Each path below is one point turned by a fixed rotation once a step. After each direction that follows a path, write how fast that rotation turns it, in degrees per step (0 if it stays still).
Each turn is a multiple of 5 degrees from 10 to 175, or 0.
Each row of a path follows its step; steps can be skipped.
Path 1:
step 0: [ -5 -13   7 -14   2   5 -10  -9  15   3 -18 -10   1   3  -8   5 -10   5
   9  -7  -3  -8  -3   3  -4   5   4  -7   0  -4  10   5  -1   3  -3   0
  -7 -11 -21  -6  11   7 -10   1]
step 1: [-12  -4  -5   4  17  -4  -4 -17 -10   7 -19 -10   2   0   4  -3 -11   3
 -15   6   3   7   1  -3   0  -7   6  10  -4  -6 -10  -3   6  -8  -2   8
  15  12   3  -4  -6   4  -9   0]
step 2: [  2  11 -14   6  -1 -16  -5   3  -8   8 -14  10  11   2   3   4   4 -18
  -1   8  -2   6   5  -4  10   7   2  -2  -5  -6 -10   9   2   8  11  -4
  -8  -5   3  12  14 -13  -3  -7]
step 3: [  2  -9   9   6  10  12  -7  -4   8  -5  16   0   7  -6  15  -6   2   7
   9 -12  -1   9   3 -10 -11   7   7   0  -9   3   1   8  10   1  13   2
  -7  -6   6  20   8  -1   4   5]
step 5: [  6  -1 -13   7 -21   7   4 -13   2   6  -9  11   4   7 -11  -6 -11  -1
  -5  -2   9   0  -8  -1  -9   9  -4 -15   8 -10  11   1  -9   5   5  -4
   8   8  -5   7  -7   3   8   4]
step 6: [-16   4  13  -1  -7   4   1  -7  -6  17   6   2   8   4  11  15 -10  -3
  14  -5   1   2 -16  -3   4   0  12   9   9  -1   0  -4  -9 -14  -9  -6
   3   0  13   4  -2   5   0  -8]
step 8: [  0   8   8   3   3   0  -1   9  -1   2  12   7 -18 -10 -10  -3   0   7
 -18   3  -4   4   0 -10  -1  -2   4  -8  -5  -3 -16  -1  -8  -6   4 -12
  -1   2  -6  13  -8 -14   7  18]
step 9: [  9   9   2  13  12  12   0   7  14   0  -4   4  -9  -4 -15   5   2   1
  17   0   6   9   3  12   7   0  -3   1   4   7  10  -2  -4  -3 -11 -15
   7 -17   1   1  10  -1   1  -1]
step 10: [ -1 -14 -11 -13  -3  -3  -4 -11   1  -8   4 -15  -1  -9 -13 -14  -5   7
  -4  10   2  -3  -2   1  -7  12   6  -2   3  -6  11  -7   5 -12 -21   2
   4  -6   7  -2   6   6   4  -7]
step 11: [  5   4   8  -3  -6 -24 -12  -3  -4   4 -12  -4  -1  -6  11   7   8 -13
 -11   9   9   4 -12   7  -7  -7   4  -1   0   4  -9  -4  -4  12 -17  -1
   7   6  -3   6  -7  10   3   2]
Speeds:
[ 0  2  1 -1 -4  0 -2 -1  1 -3 -4  0  0  4  4 -2 -5  0 -4  1  0  3 -2  0
  3  1  1  2 -2  0  0  4 -3 -2 -3 -2 -4  2  2 -2 -1  4 -2 -1]  70
[ 2  5  0  1  3  0  0  1  0  2 -1  1 -3  2  1  0  0 -4  5 -1  1  4 -2  1
 -2 -3 -1  3 -1  4 -3 -3  2  0 -4  2  2  2  2 -1 -4 -2 -5 -2]  145
[-4  3  1 -1 -1 -5  1 -2  2  6  0 -4  2  0  2  3 -2  2 -2  3  0 -2  1  0
 -1 -1 -1  1 -3 -2  2  0 -3  4  2  3  2 -2  4  1 -2 -2 -2 -2]  70
[ 1 -1  0 -1 -1 -1  5  0  4  2  2  1 -2  1  1  2  0 -6 -2  0  2  0 -4  2
 -1 -1 -2 -1 -3  0  1 -1  3 -4  5  2 -2  1  1 -1  1  5  5 -1]  45
[ 4 -2  1  1  0 -4 -1  0  0 -3 -2 -1 -1  2 -3 -2  1  1  1  4  1 -3  1  0
 -1  3  1  4 -1 -4 -5 -1  0 -3  2  4  3  2 -1 -1 -5  1  2  1]  115
[ 1  2  3  2  2  0 -3 -4  2  0  2  0  0  0  1  3  2  2 -1 -4 -5  0 -1  4
 -3 -2  7  0 -2 -1  0  0  0  0 -1 -1  0  4 -1  2 -3  2  4  0]  140
Path 2:
step 0: [  1   7   6   3   5   5  -6  -9   6  -9  -2  10  -8   8  12   9  -2  10
  -7   3 -11   8 -18 -11   3   0   8  -4   5   4 -12  12  13  -7   6 -13
  -5  -6  -7  17   5   9  -4  -5]
step 1: [  0  -2  19   6   8   0  14  -2   2 -12   2 -11   2   1  -5   4  -9 -13
   3  -3   1   4  11 -17   0  12 -11   2   9   3 -21   7  -9  -2   2 -10
   6  -5   5   5   5 -10   4  -4]
step 2: [  8   5  -8   1   6 -11   2 -11  -6   0   8  -7   0   1  14   4  -2 -12
  -6  -4 -13   9   1   1   6   2 -15 -17 -17  -8  -8 -11 -12   5   3  10
 -14 -11   5   2  -5  -1   7   0]
step 3: [  1 -15   6 -10   6  -9  -4  -6   5   8  13  13  -7   0   5  10  -4   0
   5   8 -22  -3   0  -3   9 -12   1   4  -3  10  -3  10  -1  -7  -3   1
 -17  -1   9  -5  13   7 -11  -6]
step 4: [ -3  -3   2  -4  -6  14   8   0  10  -6   5  10   2  -5   2  11  -9  -4
  14   2  10   4  -4   4   8   7  -9   3  -6   5  -7  23  -6  10  16  -2
   4   8  17  -1   0   2  11 -10]
step 5: [ 19  11  -3   3  13  -8  -3  -4   5   2  -2   5  16  12   2  10  -2  -7
  -6   9   5   3   6   5  12   7   1  -6  -1 -12  -1   7   3   5  21   8
   6 -11   7   0  -2  -7  -8  12]
step 6: [  5   0  10   0   6   7   5  12   9  21   5  -7   6 -14   5  12  -4 -15
 -12   1  -6  -8   0  -2  -4 -14  10   2   2   6  -9   2  -7  -3   2   3
 -10  -1   3 -18  -6 -10 -10   5]
step 7: [-15 -12  -1 -12   5   0  -3   1  -9   3  -1  -1  -6  -9   9  14 -12  -2
   9   1   2   8  -9  15 -13   6  -3   0   2  -6  10   8   2   8  10 -10
  -8  -1   7 -15 -14   7   7  12]
step 8: [ -3  13   1   7  -3  -1  -4   7  11  -7 -12   3   2  13  15   3 -10   9
  -2   8  -3   2 -10   2  -6  10  18  -3   2  -2  -6  15  22   8   4  -6
  -9  -6   7   5   8   3  -9   4]
step 10: [  4  -4  -5  -3   7 -15  -2   3  -7   1 -10  -9   3  -5  -1   2  -6  -2
   0  -1  -6  -4  -7  -7  -6   7 -15 -15  -1 -15  -9 -11  -8  13 -10  -2
 -18 -13  12  -5 -11  -2  11   7]
Speeds:
[-2  1  2  5  1  1 -1  3 -1 -1  0  0 -2 -3  2 -3 -1  1  1 -1  3  3 -2  0
  0 -1  7  2  0 -2  1  1 -1 -1  1 -3  1 -4 -2 -4 -4  0 -2  5]  40
[-1 -7  1 -1  4 -5 -2 -2  1  0 -1 -1  1  4 -2  1  2  2  4  3 -1 -2  1  1
 -1  1  0  3  4 -3  0  1 -3 -1 -2  0  3 -3  0  2  0  0 -4  4]  160
[-3  0  1  1  2 -1  1  1  0  2  0  3 -2 -1  3 -2  0  3  4  0 -6  2  1  6
 -1  1  2  0 -3 -1  3  4  3 -2 -3  1  1  4  3  2  1  0  3 -1]  85
